[[ 48   8 -24   5]
 [ 18   2  52 -45]
 [-64 -27 -35  36]
 [  5  -2 -84  64]
 [-18  -3  72 -18]
 [  3   4 -12 -17]
 [-31 -13  62 -49]
 [-63 -10  61 -22]]
:
[[-64 -27 -35  36]
 [-63 -10  61 -22]
 [-31 -13  62 -49]
 [-18  -3  72 -18]
 [  3   4 -12 -17]
 [  5  -2 -84  64]
 [ 18   2  52 -45]
 [ 48   8 -24   5]]

[[-17 -22 -44  42 -29  31  45  32  71  -2  44 -42  12 -25 -36]
 [ 33  45   4 -67 -14 -10 -31 -79 -44  15   2  19  29  59  20]
 [-23 -33  25   3  12  25  24   8 -32   2   1  -5 -59   1   9]
 [ -7  -9 -49 -32 -56  48  38 -58  10  17  60 -49   1  38 -28]]
:
[[-23 -33  25   3  12  25  24   8 -32   2   1  -5 -59   1   9]
 [-17 -22 -44  42 -29  31  45  32  71  -2  44 -42  12 -25 -36]
 [ -7  -9 -49 -32 -56  48  38 -58  10  17  60 -49   1  38 -28]
 [ 33  45   4 -67 -14 -10 -31 -79 -44  15   2  19  29  59  20]]

[[ 54  38 -27  26 -32 -44 -21 -32   9]
 [ 42  44 -39  27 -21 -36 -34 -53  11]
 [-40 -13  51  -1  39  54  51  47   2]
 [-12  85  36  77 -16  -5  67 -42  -4]
 [  3 -48  15 -35  25  28  -1  61   8]
 [ 35  42 -22  28 -24 -34 -14 -39   5]
 [-21  11 -28  -9  53  41 -40 -38  17]
 [ 20 -40  -1 -30  16  14 -16  49  13]]
:
[[-40 -13  51  -1  39  54  51  47   2]
 [-21  11 -28  -9  53  41 -40 -38  17]
 [-12  85  36  77 -16  -5  67 -42  -4]
 [  3 -48  15 -35  25  28  -1  61   8]
 [ 20 -40  -1 -30  16  14 -16  49  13]
 [ 35  42 -22  28 -24 -34 -14 -39   5]
 [ 42  44 -39  27 -21 -36 -34 -53  11]
 [ 54  38 -27  26 -32 -44 -21 -32   9]]

[[  7   9  11  44  32 -40  45  20  88]
 [ 16  47  -6  -2 -43  17  69 -21  10]
 [-15 -53  22  22  89 -25 -70  47  31]
 [-76  -8 -46 -70  46   3  -1 -35  30]
 [-47  52 -58 -82 -46  48  63 -81 -11]
 [-16  58 -37 -44 -57  36  77 -61  -3]
 [-21 -27   8  24  81 -38 -16  33  74]
 [-30  18 -21  -7  25 -21  54 -16  77]
 [-80 -33 -35 -64  82   0 -40 -12  28]]
:
[[-80 -33 -35 -64  82   0 -40 -12  28]
 [-76  -8 -46 -70  46   3  -1 -35  30]
 [-47  52 -58 -82 -46  48  63 -81 -11]
 [-30  18 -21  -7  25 -21  54 -16  77]
 [-21 -27   8  24  81 -38 -16  33  74]
 [-16  58 -37 -44 -57  36  77 -61  -3]
 [-15 -53  22  22  89 -25 -70  47  31]
 [  7   9  11  44  32 -40  45  20  88]
 [ 16  47  -6  -2 -43  17  69 -21  10]]

[[-44  29]
 [ -2   0]
 [ -9  55]
 [-19  -7]
 [-80  27]
 [-54  37]
 [ -3  13]
 [-18  44]
 [ -6   0]]
:
[[-80  27]
 [-54  37]
 [-44  29]
 [-19  -7]
 [-18  44]
 [ -9  55]
 [ -6   0]
 [ -3  13]
 [ -2   0]]

[[ 71  76 -48   0  57]
 [ -5  32  41 -11 -49]
 [ 65  50  63 -60  57]
 [ 56  74  55  75  53]
 [ 76  -1 -17  17 -16]
 [ -4 -43  27  13 -70]
 [ 29 -11  50 -76  16]
 [ 22  28 -21 -43  31]
 [-14  23 -71  50 -70]
 [ 23 -38   3  18  51]]
:
[[-14  23 -71  50 -70]
 [ -5  32  41 -11 -49]
 [ -4 -43  27  13 -70]
 [ 22  28 -21 -43  31]
 [ 23 -38   3  18  51]
 [ 29 -11  50 -76  16]
 [ 56  74  55  75  53]
 [ 65  50  63 -60  57]
 [ 71  76 -48   0  57]
 [ 76  -1 -17  17 -16]]

[[-41  38  15 -33  23  14 -10 -21 -39  28  23  36  22]
 [ 54  -7  -9  44   4  -4  23  42  58 -30  -6 -17   0]
 [ 48  -9  20  74   1  14  22  -8  75  -2 -56 -59 -37]
 [-42  40  17 -30  23  15 -11 -24 -39  31  21  33  19]]
:
[[-42  40  17 -30  23  15 -11 -24 -39  31  21  33  19]
 [-41  38  15 -33  23  14 -10 -21 -39  28  23  36  22]
 [ 48  -9  20  74   1  14  22  -8  75  -2 -56 -59 -37]
 [ 54  -7  -9  44   4  -4  23  42  58 -30  -6 -17   0]]

[[ -5  40 -45  -3  71 -26  -5  21 -55  67   4  19]
 [ 53  38 -75  54 -34  12  68  17 -21  38  27   5]
 [ 39 -30 -64  74 -51  15  77 -11  63 -41   3   0]
 [ 37 -37  -5  11 -58  29  50 -26  59 -53  11 -24]
 [  9  31   3 -37  29  30   5 -12 -26  43  39  48]
 [ 38  22  22 -36 -36  52  21 -44  38 -15  50  47]]
:
[[ -5  40 -45  -3  71 -26  -5  21 -55  67   4  19]
 [  9  31   3 -37  29  30   5 -12 -26  43  39  48]
 [ 37 -37  -5  11 -58  29  50 -26  59 -53  11 -24]
 [ 38  22  22 -36 -36  52  21 -44  38 -15  50  47]
 [ 39 -30 -64  74 -51  15  77 -11  63 -41   3   0]
 [ 53  38 -75  54 -34  12  68  17 -21  38  27   5]]
---
[[ 61  16  29  46  39]
 [-67 -12 -63 -11 -16]
 [ 67 -58  -2 -56 -56]
 [ 21 -34 -54  -7 -23]
 [-53  86  35  64  61]
 [ 60  32  76  19  26]
 [ 60 -86 -53 -53 -59]
 [-29   3  19 -26 -19]
 [ 54   5  21  33  27]
 [-70  71  13  66  56]
 [-67  62 -19  56  58]]
:
[[ 61  16  29  46  39]
 [ 67 -58  -2 -56 -56]
 [-53  86  35  64  61]
 [ 60 -86 -53 -53 -59]
 [ 54   5  21  33  27]
 [-67  62 -19  56  58]]

[[-27  47  40]
 [  1   1 -10]
 [  1  -3   3]
 [  1  14  -1]
 [ 18 -11  69]
 [  1 -16  85]]
:
[[-27  47  40]
 [  1  -3   3]
 [ 18 -11  69]]

[[-32   1]
 [ 81  66]
 [ 47  15]
 [-78 -54]
 [ -8 -33]
 [ 26  34]
 [ 63  60]
 [ 57  76]]
:
[[-32   1]
 [ 47  15]
 [ -8 -33]
 [ 63  60]]

[[  6  39  46 -64 -37  62 -38  -4 -66]
 [-84  60  36  -2  53  31 -46  51   7]
 [  9   7   2  -3   0  -3   2  -4  -3]
 [-44  73 -63  11  54  -1  56 -60 -22]]
:
[[  6  39  46 -64 -37  62 -38  -4 -66]
 [  9   7   2  -3   0  -3   2  -4  -3]]

[[ 9 31 49]
 [32  9 42]
 [15 13 67]
 [ 7 33 45]
 [31  8 42]
 [31 58  9]
 [15 11 64]
 [65 21 12]
 [55  9 26]]
:
[[ 9 31 49]
 [15 13 67]
 [31  8 42]
 [15 11 64]
 [55  9 26]]

[[  2  29   8  18  13   6  10   5   8]
 [-61  -5  10 -36  -2  -4   8  -7 -39]
 [ -1  18  12  17  13   5   5   7   6]
 [-46  13  12 -28  -4  -4   4   0 -36]
 [-35  22  15 -22  -3  -4   2   2 -36]
 [-80 -28   5 -48  -2  -4  14 -16 -41]
 [-40  16  15 -25  -5  -5   3   1 -36]
 [-66 -11   7 -39  -3  -4  10 -10 -40]
 [ 11  64   1  17  22  20  20   0  15]
 [-31  29  17 -18  -4  -4   2   5 -35]]
:
[[  2  29   8  18  13   6  10   5   8]
 [ -1  18  12  17  13   5   5   7   6]
 [-35  22  15 -22  -3  -4   2   2 -36]
 [-40  16  15 -25  -5  -5   3   1 -36]
 [ 11  64   1  17  22  20  20   0  15]]
